In the data rows, zero lies at 7.5, halfway between 7 and 8.
Here are some numbered points:
tensor([ 9, 10, 10, 10,  8,  6,  5, 10,  9,  8,  5, 10]) 0
tensor([ 9, 11, 11, 11,  8,  4,  5, 11,  8,  9,  4, 10]) 1
tensor([ 5,  5,  5,  6,  6,  8, 10,  5,  6,  8, 10,  5]) 2
tensor([ 9, 10, 10, 10,  9,  6,  6, 10,  9,  8,  6, 10]) 3
tensor([7, 6, 6, 7, 7, 8, 7, 6, 7, 7, 8, 6]) 4
tensor([ 5,  5,  5,  6,  6,  7, 10,  5,  6,  8, 10,  5]) 5
tensor([7, 6, 6, 6, 7, 8, 7, 6, 7, 7, 9, 6]) 6
tensor([7, 7, 7, 7, 7, 8, 8, 7, 7, 8, 7, 7]) 7
tensor([ 5,  5,  5,  6,  7,  9, 10,  5,  6,  7, 10,  6]) 8
tensor([9, 9, 9, 9, 9, 7, 6, 9, 9, 6, 7, 9]) 9
tensor([8, 8, 8, 8, 9, 8, 7, 8, 9, 7, 7, 9]) 10
tensor([10, 10, 10,  9, 10,  8,  6, 10, 10,  6,  6, 10]) 11
tensor([ 0,  2,  1,  4,  2,  4, 15,  2,  1, 12, 12,  1]) 12
tensor([9, 9, 9, 9, 9, 8, 6, 9, 9, 6, 6, 9]) 13
tensor([ 4,  5,  4,  4,  3,  8, 12,  6,  4, 11, 10,  4]) 14
tensor([10,  8,  9,  8, 10,  9,  6,  8, 10,  5,  7,  9]) 15
tensor([ 9, 11, 11, 11,  8,  4,  4, 12,  8, 10,  3, 10]) 16
tensor([ 4,  5,  5,  6,  4,  6, 11,  6,  4, 10,  9,  5]) 17
tensor([8, 8, 8, 7, 8, 8, 7, 7, 8, 6, 8, 8]) 18
Which two points above are nearest to each new point? Their numbers follow each, smallest number first.
tensor([7, 8, 8, 8, 7, 8, 8, 8, 7, 9, 7, 7]) --> 7 18
tensor([8, 9, 8, 8, 7, 8, 9, 8, 7, 9, 7, 7]) --> 7 18
tensor([11,  8, 10,  7, 11, 11,  6,  7, 11,  4,  8, 10]) --> 11 15
tensor([8, 8, 8, 8, 7, 8, 9, 8, 7, 9, 7, 7]) --> 7 18
tensor([ 9,  8,  8,  7, 10, 10,  6,  7, 10,  4,  8,  9]) --> 15 18
tensor([10,  8,  9,  8, 10, 10,  6,  8, 10,  5,  7, 10]) --> 13 15
tensor([8, 7, 7, 7, 8, 8, 7, 7, 8, 7, 8, 8]) --> 7 18
tensor([8, 7, 7, 7, 8, 9, 7, 7, 9, 6, 8, 8]) --> 10 18
